(in the rows, 128 means zero)
Each named move below is a turn or a mirror, shown by a few rows before and after it. Which moves, in which order, take the first row of each later pair to the second? The first pair is answered.
q_362:
[114 127 119 130 120 132 130 130 141 117  98 152 143  99 129 118 140 104
 133 118 135 125 153 149] -> [128 155 129 106 130  90 113 138 138 119 120 142 130 138 122 156 131 140
 137 128 106 121 133 115]
[125 141 121 130 127 144 121 144 141 133 133 165 134 120 123 165 143 138
 140 131 101 131 147 163] -> [126 141 123 129 126 145 121 144 142 132 133 165 138 120 122 164 144 139
 139 131 100 132 150 165]
[102 136 157 140 141 107 170  90 105 133  89 113 141 108 152  98 150 136
  97 102 171 146 112 116] -> [112 155 164 123 148  78 158  96 101 133 106 105 131 134 149 125 143 162
  99 111 151 144  99  94]
q_451:
[122  95 130 100 130 144 144 122 139 128 134 137 122 144 116 115 106 131
 120 144 121 101 143 115] -> [119 106 136  93 132 128 146 116 134 127 133 135 127 149 118 120 111 146
 124 147 123 100 139 110]
[134 121 105 160 139 160 137 122 134 128 125 154 109 134 106 138 127 112
 116  90 127 139 145 136] -> [125 134 128 150 148 122 135  93 122 129 126 118 116 143 114 128 124 152
 105  91 148 137 114 100]
[122 114 145 120 133 139 143 137 130 125 113 170 131 122 122 126 142 142
 128 133 111 125 147 137] -> [122  93 143 130 140 150 135 123 134 132 119 138 122 116 125  95 120 138
 109 121 129 129 130 124]
q_665:
[104  91 135 109 129 123 160 132 131 138 105 151 132 123 106 123 116 137
 130 128 129 125 161 124] -> [122 124 134 103 131 112 145 150 128 137 122 159 126 142 104 158 121 145
 138 135  98 120 154 127]
[119 129 131 130 119 129 134 142 139 140 121 132 110 131 126 115 118 110
 128 120 119 138 138 114] -> [118 134 136 123 122 119 135 139 137 139 120 131 111 137 125 121 119 119
 128 123 118 138 135 104]
[126  77 122  99 135 157 157 145 153 138 108 146 131 120 101 143 103 118
 134 146 122 140 193 116] -> [128  96 134  81 142 124 153 142 148 137 115 140 129 143 101 165 101 147
 138 155 111 136 180  94]

Between the rows of a pair lie two moves.
[139 121 117 122 136 119 109 153 138 131 133 130 100 153 108 132 118 137
 132 119  95 133 134 121] -> [113 105 131 112 138 100 129 127 132 133 112 123 113 142 111 110 121 155
 127 120 125 135 135 100]  q_362, q_665
[151 115 142  92 155 108 143 119 154 120 137  83 116 167 121 154 108 111
 129 146 125 101 133  86] -> [157  97 128 104 154 137 142 128 165 122 141  88 107 158 117 144 101  87
 128 139 122 105 143 100]  q_451, q_451
[160 125 141 133 122 149 138 128 133 101 120 134 146 107 133 145 126  79
 115 122 112 136 126 162] -> [167 148 155 129 131 121 122 116 124 101 137  99 142 124 140 147 116 108
 107 120 115 134  92 134]  q_451, q_665
[116 152 141 106 122 110 132 118 118 126 119 142 146 120 135 131 151 149
 139 131 143 129 123 125] -> [120 124 136 120 127 130 124 106 126 133 128 111 132 112 137  98 125 136
 118 117 160 136 108 117]  q_451, q_451
[111 144 130 151 126 122 124 103 113 137 109 147 149 111 137  97 169 124
 120 136 152 125 136 130] -> [137 159 113 163 125 144 104 129 117 135 130 154 134 120 132 117 163 104
 124 135 121 123 135 151]  q_362, q_665
[101 123 122 161 148 146 118 109 141  99  91 131 134 147 110  86 122  90
 140 137 119 147 132 127] -> [115 140 122 145 154 130 105 128 146  96 108 139 121 176 100 124 120 102
 149 145  87 143 130 117]  q_362, q_451
[126 133 130 114 141  90 102  85 143 137 158 110 114 144 107 143 121 138
 131 134 121 138 103  94] -> [101 141 139 120 127  90 132  70 126 128 123 134 150 115 119 127 159 138
 145 138 152 138 122 117]  q_362, q_451
[139 136 122 136 113 150 115 152 122 154 124 142 138 136 138 129 105  99
 133 131 119 145 112 139] -> [138 142 128 141 116 141 112 141 118 156 127 122 140 139 143 120 103 110
 126 130 129 144  94 128]  q_451, q_665
[135 105 142 130 150 156 113 136 156 143 131 111 103 123 113 141 109 142
 139 109 124 155 147 103] -> [136 113 149 124 153 142 112 135 153 142 132 109 107 128 114 149 110 153
 141 112 121 154 144  96]  q_362, q_665
[119 133 139 120 132 112 124 114 121 134 131 116 130 132 137 129 135 145
 122 132 137 122 121 111] -> [126 132 125 120 126 130 126 136 128 128 131 148 127 133 128 149 144 122
 135 134 115 119 144 136]  q_451, q_362
[141 167 124 136 126 122 126 139 115 119 120 148 136 124 129 163 163 132
 144 126 106 124 134 166] -> [129 154 141 108 140  82 129 119 117 126 123 121 128 141 128 161 142 170
 135 129 115 127 117 116]  q_665, q_362
[ 99 123 145  88 137  80 144 132 118 124  90 154 135 126 116 145 149 152
 143 132 125 145 171 111] -> [118 145 132 101 130 102 132 154 119 118 101 170 134 129 116 164 158 132
 153 132 101 141 176 144]  q_362, q_665
[112 140 134 131 133 124 128 131 120 128 110 145 141 123 129 113 156 132
 141 134 136 134 139 141] -> [126 146 134 120 145 107 109 135 125 134 132 124 120 148 124 127 133 150
 135 133 120 135 118 114]  q_451, q_362
[112  82 124 101 123 131 154 129 157 143 120 135 110 117 125 123 118 117
 129 122 137 138 152 116] -> [133  96 118 102 127 133 133 144 162 144 140 129  95 134 118 143 108 117
 129 122 111 136 141 114]  q_665, q_451
[113  98 128 120 147 135 113 138 133 132 138  98 109 131 124 125 112 127
 112 119 119 120 115 120] -> [104 128 143 104 144 101 125 135 118 123 125 115 127 138 128 150 137 153
 128 134 118 115 120 119]  q_362, q_451
[141 128 107 109 121 113 138 120 143 103 137 154 161 141  96 147 127 123
 172 125 119 105 147 112] -> [128 115 115 104 123 106 146 109 143 105 128 149 165 136  98 133 122 129
 166 125 132 108 148 100]  q_665, q_665
[129 183 140 122 111 113 119 122 112 127 106 135 144 108 144 130 165 136
 144 126 122 134 124 148] -> [126 147 130 141 110 145 122 114 120 131 102 122 139  88 145  91 151 110
 129 113 142 140 126 155]  q_665, q_451
[110  49 124 116 138 122 173 149 143 109 108 123  86 173 104 154 120  87
 144 115  70 120 144 121] -> [138  83 118 130 137 129 143 162 140 106 134 104  77 187 108 166 115  88
 141 113  49 115 117 130]  q_451, q_665
[137 168 141 147  95 134 120 126 129  99 142 148 140  98 143 134 159 160
 133 128 152 110 108 170] -> [123 138 154 133 107 109 128 100 134 111 138 118 134 101 143 109 137 184
 117 124 176 117  94 126]  q_451, q_665
[ 99 102 122 143 106 159 121 144 128 122 129 155 135 127 105 118 128 111
 128 125 132 152 144 112] -> [113 127 121 139 106 152 110 157 125 119 143 162 132 142 103 144 131 117
 136 130 111 149 138 115]  q_665, q_665
[158 146 105 140 138 114  93 124 107  99 118 138 113 119 119 148 130 145
 118 122 102 107 123 106] -> [144 134 112 150 135 118 106 100 101 100 104 122 126  99 129 115 135 146
 108 116 136 110 116 104]  q_362, q_451
[119 141 104 174 123 133  98 147 116 144 111  96 141 135 125 101 145  99
  93 119 136 128 114 151] -> [108 162 118 164 121 110 108 137 103 138 100 103 157 138 130 111 165 121
 100 128 142 123 114 145]  q_451, q_362
[157 128 110 122 127 126 113 162 139 124 160 134 106 149 117 151 101 114
 138 115  78 127 122 152] -> [105  79 138 105 133  92 154 106 132 134 119 111 127 122 124  94  99 142
 121 111 145 136 126 107]  q_362, q_665
[ 99 125 139 133 138 157 137 119 120 124  98 136 164  91 117  87 162 101
 109 133 157 127 100 134] -> [ 99 144 145 129 137 144 139 120 113 119  96 144 172  97 120 102 176 110
 116 140 151 124 100 136]  q_665, q_362
[143 132 113 148 127 151 111 144 132 114 148 118 127 118 126 122 116 120
 132 126 126 129 114 156] -> [123 108 124 139 133 138 124 124 133 120 137 105 130 113 127  98 107 132
 122 124 152 132 112 132]  q_362, q_665
[149 156 133 161 114 166  99 139 128 131 145  88 120 113 145 102 143 105
 113  96 148 127  89 143] -> [160 180 141 149 118 142  91 144 124 129 157  88 119 135 143 130 143 127
 118 104 131 124  79 131]  q_665, q_665
[126 103 110 151 126 162 143 163 134 154 145 144 119 109 136 117 129 116
 131 128 135 114 161 138] -> [149 158 119 148 130 133 116 166 121 150 172 120 117 137 142 146 132 147
 134 131 117 108 124 129]  q_451, q_665
[148 109 131 156 140 129 118 115 127 143 135 110 114 129 108 118  84 119
  86 130 135 121 135 104] -> [156 117 124 164 137 139 111 124 127 141 142 115 111 128 108 127  87 111
  89 130 123 121 137 118]  q_665, q_665
[132 110 153 150 141 160 140 104 109 147 137 135 129  96 142 127 132 117
 126 109 141 122 151 152] -> [129 132 173 134 146 119 137  93  99 147 142 119 132 114 146 140 133 155
 125 116 144 121 130 123]  q_451, q_362
[100 109 161  98 128 130 150 118 153 136 124 124 129 124 102 157 130 154
 101  94 152 161 125  88] -> [135 123 141 124 128 165 115 139 159 133 157 106 109 133 101 159 111 128
  93  84 129 160 105 108]  q_665, q_451
[135 153 133 110 139  97 122 123 130 127 145 123 123 157 116 146 119 158
 131 141 119 126 114 112] -> [141 122 120 128 141 128 112 122 144 133 152 101 109 146 117 113  94 132
 114 124 128 130 108 112]  q_451, q_451
[109 136 136 159 137 133  89 104  92 120 147 130 122 135 149  93 136 103
 112 135 139 156  86 116] -> [109 139 135 163 135 137  89 106  91 120 145 133 125 132 148  93 143 100
 115 136 140 156  89 123]  q_665, q_362
[132 100 128 127 123 144 131 130 134 134 139 131 109 129 130 116 106 111
 129 116 118 128 138 134] -> [144 135 128 133 119 141 120 139 126 128 148 136 114 136 134 135 118 115
 136 121 103 124 129 148]  q_451, q_665
[150 131 134 110 139 110 121 109 149 125 131 142 142 133 133 137 153 150
 135 120 106 123 124 135] -> [138 114 137 110 140 110 131  97 149 128 119 138 145 121 134 116 149 152
 130 116 124 126 128 128]  q_665, q_665
[137 120 123  98 141 109 124 135 143 133 139 125 116 143 116 149 115 131
 131 130 115 129 121 116] -> [131  94 114 108 138 134 129 135 150 135 130 130 115 125 116 125 113 107
 127 122 128 133 135 129]  q_451, q_665
[113 128 130 122 128 125 138 123 121 108  90 130 145  99 119 114 151 132
 142 122 149 107 137 124] -> [123 147 127 124 121 128 130 135 118 104  97 140 146 105 120 129 159 128
 149 126 133 103 137 138]  q_665, q_362
[126 102 135 109 136 106 137 121 124 124 129 125 117 131 134 133 113 138
 114 122 124 135 124 104] -> [145 116 126 124 134 120 117 129 125 125 145 114 111 136 135 137 110 131
 110 118 113 132 110 113]  q_665, q_451
[125 154 129 156 151 109 103 149 129 122 142 145 137 143 102 179 120 124
 135 136  87 121 129 137] -> [104 121 138 176 153 118 109 104 124 130 128  93 147 112 120 107 103 125
 105 119 148 130 102 118]  q_362, q_451
[146 140 122 120 148 140 113 133 155 129 173 106  92 138 124 128 107 124
 132 112 131 147 108 130] -> [133 128 117 134 138 168 130 130 152 127 150 125 106 110 128 107 123 100
 136 109 149 149 130 160]  q_451, q_665
[144 132 114 130 134 127 121 133 130 118 133 138 119 162 114 143 122 114
 129 130 126 127 149 149] -> [138 143 124 124 136 105 121 122 125 118 133 127 125 171 119 145 125 136
 128 134 134 125 137 133]  q_451, q_451
[166 143 109 137 134 148  98 152 135 122 155 127 105 140 132 152 117 116
 126 127  98 130 113 131] -> [141 110 128 114 146 114 113 123 139 131 143  99 104 142 130 127  98 146
 110 126 127 133 101  81]  q_665, q_362
[109  64 135 137 146 145 151 136 141 130 124 109 120 108 125 101 110 103
 121 119 141 131 150 119] -> [143 101 123 137 147 148 119 169 144 125 158 116 102 137 116 146 107  97
 129 124  93 126 140 131]  q_362, q_665
[125 128 127 142 115 138 114 137 131 129 128 143 140 103 144 102 130 102
 137 126 140 132 132 159] -> [122 145 146 129 122  99 110 116 122 132 137 114 143 122 149 106 123 142
 131 131 147 131 105 124]  q_451, q_362
[117 115 141 111 131 110 138 113 134 127 128 130 128 141 128 132 121 145
 129 137 129 131 130 109] -> [130 137 134 116 126 116 128 128 130 123 138 141 128 147 126 153 129 139
 139 141 111 128 131 125]  q_362, q_665
[119  85 138 119 128 118 130 111 141 150 135 107 115 126 125 107 105 139
 112 115 144 139 123  74] -> [134  80 114 143 118 165 123 129 150 147 140 122 109 111 125 102 110  97
 115 107 133 138 137 116]  q_665, q_665
[159 110 109 137 135 148  96 138 144 141 160  88  92 137 125 116  79 116
 110 114 113 136 104 107] -> [149 118  96 161 114 186 116 147 136 131 133 133 120 101 131 112 120  78
 128 115 122 134 140 167]  q_451, q_665
[125  81 111  82 164  97 116 164 150 149 133 124 122 168 105 149 116 135
 144 140 111 138 117 100] -> [114  90 120  77 162  81 127 156 144 146 122 129 132 167 108 151 129 149
 150 144 120 136 118  95]  q_362, q_665
[102  86 133 125 133 148 111 158  93 140 104 127 116 112 112 108  88 140
 146 148 128 119 145  91] -> [ 94  96 138 122 128 139 123 154  86 137  92 140 130 107 115 110 103 146
 153 151 134 116 152  96]  q_451, q_362
[131 132 132 116 132 115 123 132 127 129 132 124 120 143 123 140 125 140
 136 130 123 134 129 118] -> [119 124 133 125 128 121 134 115 122 131 118 118 131 126 131 118 130 136
 132 127 147 137 130 123]  q_362, q_451
[136 128 144 127 137 111 124 127 122 136 143 110 122 129 131 120 116 143
 132 131 118 132 127 110] -> [138 139 146 126 136 108 126 131 119 135 141 115 126 132 133 129 123 145
 137 132 115 131 126 114]  q_362, q_665
[134 112 125 136 157 162 135 128 141 113 123 132 144 108 132  97 139  96
 133 110 164 127 130 136] -> [156 137 121 114 162 139 118 162 146 113 149 147 122 146 118 153 132 108
 145 123 114 122 131 126]  q_362, q_451
[100  88 141 131 122  94 163 138 153 137 128 145 115 130  93 136  96 128
 126 124 138 122 155 141] -> [ 98  97 145 126 122  84 165 136 149 136 127 147 119 133  95 142  99 138
 128 127 138 121 152 137]  q_451, q_451
[139 154 147 122 128 116 111 112 108 131 141 101 111 164 139 145 129 150
 151 143 111 130  97 128] -> [110  82 140 129 126 152 142  96 123 140 106 111 115 124 136  94 121 118
 141 133 149 141 133 134]  q_451, q_665
[129 119 117 116 125 141 142 139 143 153 136 158 132 123 101 136 124 101
 154 124  91 147 126 164] -> [101  98 136  98 130 112 164 112 138 157 116 148 143 118 104 117 125 128
 150 126 120 150 128 132]  q_665, q_451
[151 143 125 168 117 175 109 131 122 110 137 119 144 115 133  99 136 100
 114 112 145 121 114 160] -> [164 183 134 151 122 142  96 142 114 107 155 119 140 145 129 139 139 131
 124 123 117 116  99 144]  q_665, q_665
[140 146 137 143 117 125 115 120 116 133 136 149 107 126 142 167 122 126
 113 107 108 117 113 136] -> [127 135 150 130 123 103 125 101 113 136 129 138 111 125 145 158 119 148
 107 110 125 120 110 111]  q_665, q_665
[ 85  85 144 125 134 101 173 137 135 113 125 137 120 109 109 126 123 134
 125 141 134 128 153 136] -> [116 114 131 133 132 116 151 168 137 108 148 150 110 126 106 160 123 120
 133 144  94 123 151 161]  q_362, q_665
[152 124 107 136 124 141 118 164 123 128 134 158 122 143 136 160 126 111
 149 136  91 122 148 153] -> [154 111 118 142 139 127 101 133 123 139 151  92 108 147 146 120  89 134
 118 124 120 126 101 107]  q_451, q_665
[115  96 128  97 145 143 126 104 149 116 129  81 123 122 147 125 122 154
 120 120 155 138 132  83] -> [111 131 130  83 135 130 143 125 138 103 114 136 143 129 143 173 162 157
 152 138 129 130 163 110]  q_362, q_451
[120 120 143 149 119 139 119 112 123 129 129 108 137 118 141 105 117 119
 125 114 156 128 122 136] -> [120 128 146 150 116 138 121 114 118 125 127 115 142 116 141 109 127 117
 130 116 155 127 127 146]  q_665, q_362
[108 130 121 136 122 132 148 115 125 125 124 114 155 125 144  89 117 167
 100 126 134  94 127 148] -> [114 152 123 122 121 117 148 134 120 119 127 138 156 142 140 126 130 173
 116 137 110  89 138 153]  q_451, q_362
[146 145 121 148 119 153 118 117 118 114 127 112 138 118 130 100 128 115
 129 115 144 112 112 153] -> [140 158 125 125 117 134 133 132 114 109 117 153 146 129 123 138 148 123
 152 130 121 108 138 158]  q_665, q_451
[127 115 118 147 117 134 113 128 124 147 141 117 131 123 137 118 134 130
 121 123 132 119 125 151] -> [127 126 117 142 114 129 118 133 121 144 135 133 135 125 135 134 145 131
 132 130 124 116 134 160]  q_451, q_451
[118  88 129 126 146 155 126 141 144 126 119 118 120 149 115 113  98 120
 122 118 105 144 146 109] -> [111  84 129 131 141 161 134 137 142 124 110 123 128 140 116 105 106 115
 124 116 115 143 153 118]  q_665, q_362
[126 130 148 113 135 119 127 130 141 130 133 120 126 131 131 135 103 133
 130 126 129 126 137 117] -> [129 122 140 116 134 130 124 135 146 130 134 122 122 125 127 131  99 122
 128 124 127 128 141 124]  q_451, q_451
[158 141 110 156 119 169 123 154 148 114 119 120 135 128 123 130 126 113
 116 119 134 112 110 156] -> [152 171 123 141 117 137 130 154 137 108 114 136 148 138 125 156 146 137
 132 130 128 107 113 152]  q_451, q_451
[129 152 132 165 138 142 136 113 121 117 126 116 150 112 141 112 143 107
 115 140 150 108 123 153] -> [127 168 143 152 141 116 136 107 114 116 128 114 155 123 142 127 147 130
 117 147 147 107 116 137]  q_451, q_665
[163 181 136 141 129 140 112 131 104 119 164 135 134 145 150 114 131 161
 119 109 112 133 121 134] -> [166 168 132 149 130 151 109 128 110 122 165 124 128 142 151  99 121 152
 111 102 116 135 118 133]  q_451, q_451
[121 113 107 115 153 120 117 120 153 125 104 157  92 163  84 134 138 139
 134 143 122 120 130 134] -> [116 103 113 120 155 118 115 100 152 130 104 130  93 156  90 108 127 147
 120 135 146 123 114 120]  q_665, q_451
[126 118 133 138 110 135 114 111 109 126 136  78 142 116 136  92 125 133
 107 119 159 106  88 129] -> [134 160 131 116 100 116 122 148 103 113 132 144 151 137 125 165 162 137
 146 143 112  97 122 155]  q_362, q_451
[146 114 108 161 129 163 102 127 127 127 126  93 107 112 129  97 120 106
 114 111 129 120 115 140] -> [152 165 123 129 134 111  98 143 114 121 136 115 109 149 124 160 138 147
 138 133  92 111 114 123]  q_362, q_451
[131 121 111 106 124 124 127 159 138 135 135 169 109 143 118 180 137 127
 141 139  86 121 160 134] -> [118 100 126  89 136  97 133 140 141 141 134 148 104 151 116 165 120 152
 128 136 102 123 151  93]  q_665, q_362
[109 171 136 109 134  90 143 135 112 118 118 153 158 129 127 165 156 147
 146 148 127 124 146 131] -> [ 97 111 140  99 151  83 143 114 131 135 123 109 133 133 121 123 108 156
 116 136 150 133 132  78]  q_451, q_665
[116 122 148 119 123 120 129  99 124 123 127 108 141 130 144 104 119 136
 112 135 153 122 116 115] -> [148 143 127 134 119 149 103 135 130 121 153 120 126 143 138 133 117 110
 117 133 112 118 116 146]  q_665, q_451
[111  57 147 107 147 105 146 109 138 144 119 112 119 135 120 103  81 153
 106 121 145 139 119  60] -> [100 103 153  86 133  81 171 129 121 127  94 183 147 140 118 163 137 164
 148 147 118 128 157  92]  q_362, q_451
[145 130  93 106 118 126  66 158 141 114 138 134  93 159 109 157 120 108
 118 115  81 100 108 149] -> [ 87 122 135  77 122  61 117 101 116 114  90 129 137 140 122 129 149 163
 120 124 143 104 111 108]  q_665, q_451
[109 137 129 129 127  97 146 152 120 120  97 142 113 151 129 153 145 162
 144 139 116 137 128 117] -> [104  94 126 127 134 105 148 142 133 131  99 121  98 145 124 126 119 153
 128 128 129 144 126  95]  q_451, q_665
[146 102 121 142 142 141 118 129 125 143 163 109 107 125 109 132 133 121
 126 128 112 104 116 113] -> [134 124 139 130 142 107 126 116 109 140 153 110 124 128 114 141 152 149
 134 137 122 102 111 102]  q_362, q_451
[121 138 155 123 122 111 131 113 116 137 152 130 147 129  93 147 120 166
 156 127  94 121 121  77] -> [116 148 156 125 116 111 138 110 111 133 143 139 159 123  98 147 135 167
 161 129  99 119 126  88]  q_362, q_665
[137 130 139 117 130 129 140 129 116 134 110 145 110 121 139 134 133 123
 121 125 133 128 140 127] -> [142 130 140 117 135 122 133 128 119 138 120 131 103 130 138 134 122 128
 115 124 131 130 128 116]  q_451, q_362
[133 131 113 120 113 111 122 156 113 143  92 150 141 104 134 133 143 114
 130 115 125 116 128 124] -> [141 112 105 128 117 125 111 157 124 150 105 132 127 104 131 119 122 102
 118 106 124 121 119 119]  q_362, q_451
[108 126 128 145 126 150 131 121 133 141 107 124 147 101 135 110 139 131
 111 128 146 133 114 145] -> [127 136 119 139 127 157 121 150 140 138 117 151 137 118 126 145 142 120
 124 134 110 130 129 159]  q_665, q_451
[125 166 145 180 117 140 136 125 104 150 106 110 161 107 145 123 141 128
 128 134 145 142 112 160] -> [114 166 158 166 121 112 143 114 102 150 102 103 162 117 145 128 140 151
 128 139 150 141 109 137]  q_451, q_665
[118 129  98 150 132 176 154 108 130 131 103 116 129  97 129  86 142  90
 125 116 175 111 157 161] -> [149 141  82 154 134 192 125 139 141 132 135 112 106 121 122 110 124  74
 124 114 135 110 146 166]  q_362, q_665
[110  95 151 141 126 134 143 112 119 134  97 125 153 110 137  74 126 104
 119 112 171 137 160 126] -> [138 181 153 127 122 102 122 149 102 118 119 157 157 149 133 159 158 131
 151 136 111 124 154 145]  q_451, q_665
[123  76 111 126 138 131 131 109 131 124 158 102 112 147 120 102 104 106
  82 155 162 131 141 116] -> [151 113 104 124 140 127 109 136 130 120 184 111 101 175 116 144 107 107
  92 163 122 124 133 124]  q_362, q_665
